Rotation paths and how fast each direction turns (degrees per step):
Each turn is a multiple of 5 degrees from 10 to 175, or 0.
Each row of a path follows its step; steps can be skipped.

step 1: |  1.563 |  1.207 | -0.210 |  1.606 | -0.647 |  1.418 | -0.711 |  2.756 | -0.528 |  2.189 |  0.653 |  2.596 |  1.036 | -2.610 |  2.127 | -2.614 | -1.547 |  1.860 |  0.650 | -4.782 | -0.921 |  0.725 | -0.355 |  1.426 |  1.233 | -1.002 |  2.570 | -0.825 | -1.289 | -1.480 |  0.800 | -3.586 |  0.073 |  0.967 | -1.587 |  0.489 | -0.324 | -0.487 | -0.863 | -2.703 | -1.174 |  2.537 |  1.261 |  2.673 |  1.600 | -1.642 |
step 2: | -2.038 |  2.011 |  1.691 | -1.296 | -2.043 | -1.955 | -1.626 |  0.096 |  0.081 |  1.586 | -0.546 | -1.260 |  1.240 | -1.554 | -1.601 | -1.652 | -2.548 |  0.983 |  1.485 | -2.977 |  0.875 | -0.143 | -0.907 | -1.058 |  1.321 | -0.247 |  1.029 | -2.497 | -0.215 | -2.005 |  1.170 | -3.444 |  2.044 |  2.561 |  0.086 | -4.680 | -3.453 |  1.036 | -0.998 | -0.886 | -0.553 |  2.437 | -1.457 |  2.105 |  0.325 | -0.215 |
step 3: |  0.777 |  1.328 |  0.892 |  1.722 | -5.403 | -1.643 | -2.146 | -1.210 | -0.209 |  0.120 |  0.500 | -0.436 |  1.315 |  0.610 |  1.169 |  0.931 | -2.068 | -1.228 | -1.616 | -0.101 |  1.931 | -2.792 |  1.067 |  0.789 |  0.925 |  1.991 | -0.699 | -3.339 | -0.987 | -2.069 |  1.362 | -0.573 | -0.388 | -0.651 | -2.434 | -3.424 | -0.326 |  2.367 | -2.987 |  1.635 | -0.379 |  2.002 | -2.104 |  0.793 |  1.594 |  0.634 |
step 4: |  1.415 | -1.335 |  0.608 |  1.693 | -2.213 | -4.522 | -0.700 |  1.008 | -2.562 | -1.442 | -1.306 | -1.414 |  1.733 |  1.570 |  2.200 |  1.525 |  1.697 | -2.978 | -2.543 | -2.664 |  0.583 |  1.262 |  3.982 |  1.069 |  1.212 |  0.148 | -1.214 | -2.423 |  0.551 | -3.288 |  0.087 |  0.602 | -0.956 |  0.255 | -1.860 | -1.726 |  1.528 | -0.262 |  1.090 | -1.708 | -1.032 |  1.239 | -0.168 |  0.307 |  0.615 | -1.366 |
step 6: | -1.834 |  0.708 | -0.480 |  2.175 | -0.685 | -2.907 | -0.182 | -1.777 | -2.272 |  3.056 | -0.739 | -1.035 |  0.054 | -0.780 |  1.630 | -2.362 | -2.631 |  1.241 |  1.446 | -1.221 | -2.149 | -1.270 | -0.635 | -3.946 |  0.339 |  0.093 |  2.588 |  2.236 |  1.368 | -3.120 | -0.465 | -1.961 |  1.920 |  2.698 | -2.454 | -0.840 |  1.382 |  1.117 |  1.543 | -1.754 | -1.159 |  0.472 |  0.845 |  2.837 |  0.672 | -0.956 |
step 7: | -1.074 |  3.734 | -0.977 |  0.828 | -4.573 | -0.858 |  1.058 | -0.618 | -2.475 |  1.667 |  0.285 | -1.976 |  0.911 | -2.477 |  2.134 | -3.842 | -2.112 | -1.043 |  1.348 |  0.650 |  0.011 | -1.914 | -1.201 | -0.818 | -0.164 | -0.730 |  0.817 | -1.866 |  0.468 | -1.935 |  0.781 | -3.687 | -2.291 | -2.059 | -1.572 | -0.734 |  0.070 | -0.787 |  0.642 |  1.183 | -0.275 |  0.072 | -1.730 |  2.604 |  0.620 | -0.942 |
step 8: |  3.002 |  1.351 | -1.090 | -2.985 | -2.878 | -1.739 | -2.244 |  0.238 | -2.172 |  2.102 | -0.396 |  1.877 |  3.041 | -0.312 |  3.565 | -0.468 |  1.248 | -3.168 | -2.373 | -0.511 | -0.625 |  0.452 |  0.812 |  1.282 |  1.736 | -0.592 |  0.795 | -2.879 |  0.975 | -0.670 |  1.098 | -3.297 |  0.120 |  0.660 |  0.116 | -2.021 | -0.048 | -0.253 |  0.779 |  1.177 |  2.094 |  0.711 | -1.672 |  3.085 |  0.483 | -0.601 |
step 9: |  1.671 | -1.309 |  1.018 | -0.623 | -1.360 | -0.918 | -1.511 | -0.065 |  1.975 |  3.645 | -1.279 |  1.018 |  1.549 | -0.669 |  4.024 |  0.038 |  0.516 |  0.312 |  1.699 | -2.027 | -1.196 |  0.606 |  2.285 |  1.598 |  1.131 |  3.625 | -1.034 | -4.808 | -0.435 | -0.244 |  1.295 |  0.059 | -0.106 | -0.151 | -0.533 | -1.818 | -0.693 | -0.372 |  1.001 | -4.145 |  0.057 |  2.188 | -0.851 |  1.634 |  1.015 | -1.735 |
step 10: | -2.016 | -1.647 |  2.360 |  3.089 | -0.160 |  0.200 | -0.067 |  1.423 | -0.078 |  0.182 | -1.901 | -0.612 |  1.995 | -2.442 |  3.749 |  0.707 | -1.332 |  1.456 | -0.718 | -1.888 | -1.243 |  0.565 |  1.092 | -0.830 | -0.072 |  0.918 |  0.068 | -0.721 | -2.315 | -1.494 |  1.233 | -0.480 |  2.830 |  2.295 | -1.379 | -4.214 |  1.254 |  1.055 |  0.819 | -1.697 | -2.601 |  1.856 | -0.785 |  2.209 |  3.657 |  0.280 |
|  0.233 | -0.320 |  0.415 | -0.559 |  0.493 |  0.219 |  0.009 |  0.150 | -0.031 | -0.188 | -0.303 |  0.827 | -0.955 | -0.821 |  0.212 |  0.168 |  0.115 | -0.107 |  0.065 |  0.786 | -0.203 | -0.239 |  0.025 |  0.328 | -0.218 |  0.988 |  0.907 | -0.166 | -0.912 | -0.388 |  0.459 | -0.501 | -0.233 | -0.594 |  1.266 | -0.789 |  0.102 | -0.523 |  0.894 |  0.302 | -0.574 |  0.359 |  0.610 |  0.699 | -0.025 |  0.356 |
35
| -0.079 |  0.015 |  0.289 |  0.685 | -0.249 | -0.033 |  0.348 |  0.543 |  0.046 | -0.831 |  0.046 | -0.875 | -0.754 | -1.617 |  0.526 | -0.446 | -0.436 | -0.491 | -0.355 | -1.010 |  0.296 |  0.516 |  0.122 | -0.160 | -0.631 | -0.123 | -0.286 | -0.795 |  0.000 | -0.128 | -0.580 |  0.073 | -0.156 | -0.490 |  0.121 |  1.186 |  0.497 | -0.699 |  0.097 | -0.563 | -0.283 |  0.253 |  0.128 | -0.167 |  0.326 |  0.442 |
125
|  0.604 |  0.457 | -0.500 | -0.352 | -1.428 | -1.112 |  0.142 | -0.109 | -0.587 | -0.333 | -0.144 |  0.078 | -0.290 | -0.281 | -0.022 | -0.109 | -0.408 |  0.804 | -0.287 |  0.867 |  1.213 |  0.267 | -0.029 | -0.285 | -0.261 |  0.365 | -0.094 | -0.535 |  0.009 |  0.354 | -0.249 | -0.547 |  0.420 |  0.121 |  0.487 | -0.317 | -0.292 | -0.226 | -0.518 |  0.653 | -0.011 | -1.364 |  0.246 | -0.628 |  0.101 |  0.000 |
80
|  0.788 | -0.299 |  0.057 |  0.472 | -0.818 | -0.122 |  0.069 |  0.257 | -0.431 |  0.022 |  0.584 | -0.867 | -0.641 |  0.956 | -0.441 | -0.300 | -0.068 | -0.335 | -0.691 |  0.358 | -0.149 | -0.481 | -0.006 |  0.154 | -0.530 |  0.194 | -0.176 |  1.295 |  0.652 | -0.233 | -0.758 |  0.738 |  0.410 | -0.157 |  0.313 | -0.679 | -0.397 | -0.722 |  0.155 | -0.497 | -1.131 |  0.577 | -0.016 |  0.334 | -0.455 |  0.101 |
45
| -0.293 | -0.001 |  0.759 | -0.216 |  0.109 | -0.454 |  0.729 | -0.318 |  0.169 |  0.222 | -0.201 | -0.786 |  0.355 |  0.204 | -0.596 | -0.378 |  0.155 | -0.004 |  1.044 | -0.458 |  0.772 | -0.893 |  0.277 | -0.174 |  0.313 |  0.321 | -0.708 | -0.304 | -0.450 |  0.470 | -0.142 | -0.358 | -0.894 | -0.481 |  0.183 | -0.373 | -0.756 | -0.679 |  1.281 | -0.619 |  0.143 | -0.194 | -0.142 | -0.686 | -0.678 | -0.659 |
160
| -0.593 | -0.604 |  0.259 | -0.167 | -0.833 |  0.484 |  0.401 | -0.379 | -0.163 | -0.186 |  0.206 | -0.088 | -0.960 |  0.214 |  0.564 | -0.415 | -0.011 |  0.507 |  0.004 | -0.547 |  0.098 | -0.057 | -1.043 | -0.038 |  0.687 | -1.295 |  0.589 |  0.801 |  0.303 |  0.112 |  0.318 | -1.089 | -0.602 | -0.193 |  0.075 |  0.327 | -0.276 |  0.521 | -0.044 | -0.264 | -0.200 | -0.529 |  1.099 |  0.524 | -0.542 | -0.159 |
65
| -0.377 |  0.839 |  0.572 |  0.779 | -0.016 |  0.197 | -0.154 |  0.404 | -1.363 | -0.157 | -0.305 |  0.614 |  1.020 |  0.177 |  0.088 |  0.548 | -0.073 |  0.131 | -0.380 | -0.155 | -0.062 |  0.139 | -0.126 |  0.444 |  0.598 | -0.397 |  0.453 |  0.219 |  0.253 |  0.114 |  0.108 |  0.281 | -1.031 | -1.143 | -0.059 | -0.202 |  0.529 | -0.681 |  0.065 |  0.287 | -0.881 | -0.803 | -0.645 | -0.387 | -0.267 |  0.669 |
100
